In the rows, zero is written as 128.
Each row of Y is roughly a mix of the hidden directions of one of 4 groups.
Y (175 x 12):
[[139 127 108 119 192 155 135 152 148 161  85 129]
 [166 165  90 142 136 136 137  67 133 146 100 127]
 [ 81 123 194 127 157 110 120 161 126 143 117 139]
 [150 122 152  85 172 146 159 166 138 119 100 158]
 [151 154 110 108 159 147 111 124 142 183  76 134]
 [122 160 169  98 137 141 174  81 136 140 159 135]
 [150 169  77 150 138 127 134  73 138 127 124  99]
 [140 186  92 143 126 132 133  68 128 121 134 102]
 [123 151 126 139  88  98 127 108 132  80 184 108]
 [155 127 168  90 136 147 158 163 107 109  86 151]
 [149 115 103 194 142 133 150 114 132 166 115  93]
 [133  85 102 162  83 123 125 160 100 114 167 118]
 [ 79 109 136 176 117 116  87 129 113 171 137 115]
 [104 110 187 108 125 106 118 175 123 109 158 151]
 [101 129 115  85  94 107  77 150 135  85 138 133]
 [107 200 126 124 117 133 117  80 112 110 144 107]
 [125 130  87  82 162 124  75 150 139 110 101 122]
 [103 126 155  87 104 113 101 152 106  97 170 161]
 [157 169  78 149 154 123 145  82 141 142 117 111]
 [154 116  99 193 119 134 123  91 145 105 163 119]
 [ 83 128 163  79 134 129 150 165  90 110 134 133]
 [110 195 116 136 123 128 124  81 119 111 149  91]
 [132  49 126 146 114 131 125 170 139 107 135 145]
 [140 110 121 110 177 157 131 147 127 174  79 150]
 [ 83 114 168 105 120 118 156 164  94  93 150 129]
 [149 111 133  99 148 120 157 167 126 140  59 135]
 [152  94 136 180  99 155 168 105 132 157 144 116]
 [110 103 184  95 118 136 109 152 108 152 105 169]
 [168 131 114  93 184 145 175 127 142 134 108 140]
 [ 82 119 203 134 146 109 154 139 121 130 123 136]
 [114 147 152  71 147 121 142 164 108 150  82 135]
 [180 129  72 116 110 159 154 117 140  94 120 123]
 [127 203 132 116 151 122 133  86 122 154 113 108]
 [126 113 117 178  98 127 120  97 140 103 190 128]
 [134  99 155  77 147 154 124 172 119 121  83 133]
 [115  70 160 115 126 125 127 192 134 123 134 151]
 [106  92 184 103 132 122 127 183 121 139 125 152]
 [136 119  71 160 130 145  94 120 134 170 101  98]
 [148 118 152  83 169 143 157 169 137 123 102 160]
 [159  53 110 142 117 138 129 148 144 116 112 161]
 [146 145 164 184 113 106 176 138 111  98 126 137]
 [ 94 103 167 118 109 105 163 162 101  89 151 133]
 [141 185  95 141 142 127 128  72 129 151 112 103]
 [100  97 119 127  98 104 155 134  98  94 185 138]
 [152 120 145  83 171 140 163 162 132 133 102 165]
 [121 106 156 134  71  94 132 121 113  94 174 120]
 [126  88  89 103 162 139  86 161 126 145  93 123]
 [115 191 151  88 138 102 142  99 149 107 107 135]
 [114 161 167  91 170 156 138 116 134 136  93 161]
 [122  59 156 117 115 128 126 180 127 118 135 154]
 [114 135 188  95 108 147 120 132 103 131 111 180]
 [151 135 138 168 171 141 139 104 153 167  80 124]
 [128 105 173  93 179 117 150 170 132 137 124 150]
 [155 144  65 156 123 131 124  75 136 125 129 100]
 [ 94 183 149  89 112  90 121 107 143 100 135 132]
 [109 158 104 185  88 151 116 105 131  98 124 103]
 [ 95 187 116  92 121 140 109 109 106 158 161 137]
 [126 109 108 109  76 151 134 128 105 109 192 118]
 [135 118 179  96 134  94 166 146 123  97 164 148]
 [110 129 153  69 143 118 142 170 110 146  84 136]
 [165  93  68 163 146 119 145 122 158 124 124 109]
 [136 156 173 146 164  96 174 117 134 135  93 146]
 [127 128 173 147 172 100 141 146 130 142  79 161]
 [154 171  85 143 132 131 130  64 131 139 114 111]
 [169 108 121  92 135 161 166 153 125 118  91 164]
 [142 106 116  97 169 156 119 150 124 174  89 158]
 [ 98 126 162  61 132 123 135 169 107 139 108 140]
 [152 109 186 127 123 119 149 161 123  80  93 129]
 [147  89 140 103  92 138 133 177 118  91 149 161]
 [158 134 104 138  69 121 141  72 102 116 142 123]
 [172 149 116 121 158 125 144  89 136 172  81 134]
 [170 124 142 181 109 105 177 133 121  97 119 144]
 [107 170 130  64 149 108 102 135 132  95 116 143]
 [117 171  92 153 114 132 122  85 124  97 159  90]
 [ 96 136 137  85  95 103  97 154 128  78 144 146]
 [134 119 107 130 100  90 101 102 126 121 195 101]
 [129 119 137 143 179 156 159 143 137 155  68 127]
 [138  50 120 133 133 117 126 178 141 142 124 135]
 [115 141 131 145  65 117 104 108 119  87 170 117]
 [ 94 160 158  73 140 105 131 143 112  96 147 156]
 [ 79 122 155 110 107 115 145 152  89  97 171 133]
 [114 178 161  80 160 130 136  95 147 132 105 144]
 [ 94 153 157  72 115 120 103 140 122  94 142 164]
 [ 95 112 136 129  92 108 135 123 108 102 199 137]
 [ 94 127 125  81  97 102  82 153 132  89 136 140]
 [144  90  65 128 123 164  92 140 129 138 127  99]
 [111 161  88 161 156 152  99  95 142 158 112 101]
 [131 153 113 100 155 155  99 131 131 193  94 138]
 [101  81 136 126 100 118 132 128 127  80 185 124]
 [136 139 140 151 177 155 121 110 150 167  73 133]
 [175 130  83 108 103 114 120  89 121 120 175 120]
 [140 113 150 115 151 149 168 176 138 122  73 147]
 [114 127 157 171 107 179  98 154 131 102 132 163]
 [120 162 188 130 141  94 175 116 125 125 119 157]
 [155 101 125 200 127 131 155 113 138 160 131 103]
 [150 119  67 167 112 135 129 103 147  88 144 107]
 [138 170  84 153 107 140 121  73 128 101 138 107]
 [158 139  65 174 141 130 142  96 151 116 123 113]
 [128 116 182  92 153  85 161 153 130 117 151 142]
 [155  86 142 174 116 108 165 137 131  77 130 126]
 [173  99 157 144 126 114 162 151 137  89  83 131]
 [ 94 125 166 117 167 136 114 183 134 148 105 157]
 [119  84 107 146  76 118  97 164 112 110 160 125]
 [161 142  95 188 161 134 127 102 145 137 103 102]
 [149 125 168  88 127 111 174 153 128  84 144 153]
 [145 151 149 149 179 118 163 110 141 156  79 130]
 [150 105 146  87 168 144 155 174 136 128 101 159]
 [142 102  79 169  97 125  92 127 151 130 133  88]
 [100 146 107 176 108 119  91  87 124 143 149  92]
 [153  96 160 157 112 115 179 151 122  83 121 143]
 [128  87  88 132  99 119  79 173 121 104 132 121]
 [130 132  75 144 127 135  88  85 150 166 158 122]
 [121 126  93 173  73 133  99  97 125 118 134  95]
 [ 92 162 107 127 125 144  99  96 126 171 179 133]
 [116  73 163 114 134 123 132 191 132 129 129 156]
 [107 161  93 171 151 147 106  96 141 156 106  96]
 [119 164 173  97 101 148 119  97  93 140 115 165]
 [167 144 101 111 184 141 168 108 147 138 103 116]
 [ 99 110 173  90  98 118 143 161 102  98 153 147]
 [117 129 137 144  70  99 115 110 119  92 179 112]
 [131 127  93 185 106 110 117  88 152 137 169 122]
 [126 128  75 121 140 174  71 151 124 119 108 120]
 [138 156  78  92 131 111 148  90 132 137 140  79]
 [150 105  95 185 150 125 148 123 141 158 100  92]
 [146  80  85 163 110 149 105 142 113 140 164 103]
 [118  79 175 107 128 127 134 183 125 131 125 161]
 [103 133 135  84  86 111 126 147 106  86 171 142]
 [116 150  82 158 120 121 111  80 145 156 172 123]
 [115 171 107  98 152 151  87 115 130 181 114 122]
 [ 76 140 124  70 134 143  96 130 115 159 155 128]
 [177 164  96 170 143 124 133 101 139 149  92 122]
 [123 162 133 105 175 128  93 122 149 140  69 140]
 [117 129 117 166 105 143 103  91 131 114 197 125]
 [ 85  88 135 121  98 106 143 144 110  98 180 129]
 [143 147  76 147  97 122 113  74 123 129 158 101]
 [147  52 115 133 138 116 135 176 145 141 125 134]
 [148 100 162 108 124  79 151 148 117 114 182 133]
 [107 143 198 128 120  95 158 132 122 118 134 168]
 [108 192 120 126 115 132 110  75 111 125 141  95]
 [162 103 135  88 130 151 167 163 124 113 102 170]
 [ 93 161 143  72 132  95  97 137 137  94 123 145]
 [143 104  64 135 136 165  87 132 130 143 126  96]
 [ 94 184 182 106 114 136 128 114  97 122 140 137]
 [136 184  89 146 134 129 128  71 131 123 130  94]
 [160 161 108 128 151 168  99  94 142 175 117 142]
 [129 190 100 138 118 135 121  69 122 119 137 101]
 [132 115 166 178 115 109 186 112 123 152 151 125]
 [107 127 177 122 177 102 128 184 140 137 130 133]
 [115  81  81 134 116 105 104 107 175 148 145 112]
 [117 100 188  93 111 134 125 162 106 141 122 166]
 [161  96 158 124 126 122 157 167 122  87  80 130]
 [143 124 131 163 106 116 190 102 124 136 173 102]
 [170 150 130 102 157 151 128 135 137 158  65 141]
 [130 158 150  95 163 128 137 161 105 142  66 120]
 [ 93 140 130 124  97 121 116 105 110 118 204 138]
 [166 167  91 129 143 130 135  69 133 152 100 123]
 [123  54 134 139 103 133 119 172 129 104 142 145]
 [112 154 162  65 118 133 106 132 119  99 131 171]
 [106 108 188 109 127  96 132 175 120 116 152 153]
 [106  80 178 103 120 128 115 172 114 141 122 159]
 [146  72  98 169 101 160 107 149 135 126 151 115]
 [156  97  90 141 177 103 148 146 157 159 111 112]
 [105 201 175 115 126 134 138 124 101 131 141 138]
 [125 103 113 147 104 101  77 167 153  91 103 132]
 [109  98 165 101 155 111 129 193 134 152 124 140]
 [117 114 180 105 175 122 154 174 134 132 113 150]
 [115 123 136 147 178 153 157 141 136 161  69 129]
 [100 101 159 127  91 111 145 145 110  79 172 134]
 [ 94 130 124  65  98 126 102 144 111  97 160 141]
 [130 139  81 169  82 139 110  88 128 118 131  94]
 [123 145 105 184  97 110 126  92 140 143 178 134]
 [129  62 150 118 131 126 128 187 136 137 120 157]
 [ 85 146 123 183 132 147 101 120 122 168  91 118]
 [147 153  68 170 118 138 131  90 141 103 138 107]
 [126  77 107 152 104  81 136 109 172 123 152 122]]
Which row in each list fits none of the groups? There is exactly one, and every other row fits one group, some only roughly.
  * k477: [136 114 108 184  96 113 131  98 138  98 178 124]
  * k82: [120  61 145 118 127 142 116 181 146 134 146 152]
  * k788: [110 174 107 117 141 163  87  95 127 172 147 125]
  * k641: [142  93 150 113 165 108 143 167 141 176  97 146]
  * k359: [152 114  84 172 121 135 131 108 149 157  96  85]
  * k411: [112 109 103 116  85 127 118 156  97  90 181 121]
  * k900: [139  75 113 167 101 165 115 162 110 120 158 128]
  * k417: [172  99  66 162 123 138 131 107 155 115 115 127]
  * k648: [131  85  93 162 102 158 100 164 110 121 162 123]
  * k749: [115 107 114 123  66 125 103 158 109  88 164 132]
  * k7: [ 96 115 145 147  91 112 135 121 116  95 196 135]
  * k360: [100 116 190 120 160 118 143 179 135 126 106 140]
  * k952: [168 140  77 157 114 145 132  70 135 112 122 129]

k82
  * k853: [139 127  56 144 118 172  93 123 139 148 120 121]
  * k606: [130 137 177  76 161 153 143 163 127 136 128 159]
  * k896: [123 183 113 116 141 175  90 102 117 165 137 134]
  * k44: [107 127 141  96  87 108 158 132  99 115 190 127]
  * k866: [115 106 106 113  65 129 117 140 112 101 181 120]
  * k695: [ 92 162 162  80 122 141 140 154  85 130 141 149]
  * k392: [146 139 115  94 170 147 113 136 138 159  64 120]
  * k941: [ 94  96 167 101 101 117 143 160 107  88 156 138]
  * k842: [148 169 118 117 166 119 134 105 136 181  82 128]
  * k342: [ 94 137 152  66 114 128  85 144 120 107 133 159]

k606
  * k73: [155 101 161  82 124 129 164 167 126 103 124 163]
  * k601: [163 122 126 170 170 140 141 131 149 158  74 124]
  * k34: [ 77 104 147  66 113 122 118 158 109 127 148 125]
  * k385: [151 105  97 187 107 119 129  89 155 121 162 126]
  * k319: [119  95 178  98 142 123 134 178 125 156 109 158]
  * k424: [ 96 154 134 148 104 132 109  95 117 117 199 128]
  * k181: [142  71 110 172 109 173 108 148 123 142 147 125]
  * k579: [ 98 133 197  91 129 130 132 166 110 125 130 152]
  * k234: [135 166  91 147 127 137  97  80 151 173 147 132]
  * k322: [117  94 125 106  80 151 121 176  97 113 163 122]
  * k820: [125  56 142 136 123 127 131 183 135 119 132 154]
  * k942: [113  93 160 140  98  98 163 155 110  81 149 133]
  * k19: [129  87 109 128  73 141 129 157 102 112 177 126]
  * k356: [149 147 130 101 194 143 163 134 137 144  89 140]
  * k589: [120 163 139 102 181 123 113 103 151 148  76 136]

k322
  * k159: [140  64 110 165 105 160 106 148 119 136 158 127]
  * k110: [168  91  67 158 141 112 135 115 152 142 123 108]
  * k59: [101 120  83 124 130 136  76 101 146 159 165 107]
  * k959: [101 135 150  57 148 140 118 158 115 154 100 134]
  * k231: [105 104 101 114  83 112  81 161 121  89 145 124]
  * k902: [166 150 101 196 133 126 141  88 141 118 125 117]
  * k199: [162  93  84 181 124 117 128 128 137 150 118  90]
  * k68: [108 129 112 117  64 120 107 135 111  97 180 119]
  * k260: [179 135 139 154 134 116 169 144 123 112  69 130]
  * k40: [129 177  85 146 130 120 127  90 132 110 155  80]
  * k873: [110 158 103 156 156 151 110  90 125 172  92 108]
  * k408: [ 98 113 118 180  95  90  96 115 122 115 144  92]
  * k748: [119 130 149 121 191 148 153 163 139 153  87 141]
  * k327: [108 133 202 117 129  95 158 132 115 101 146 142]

k408
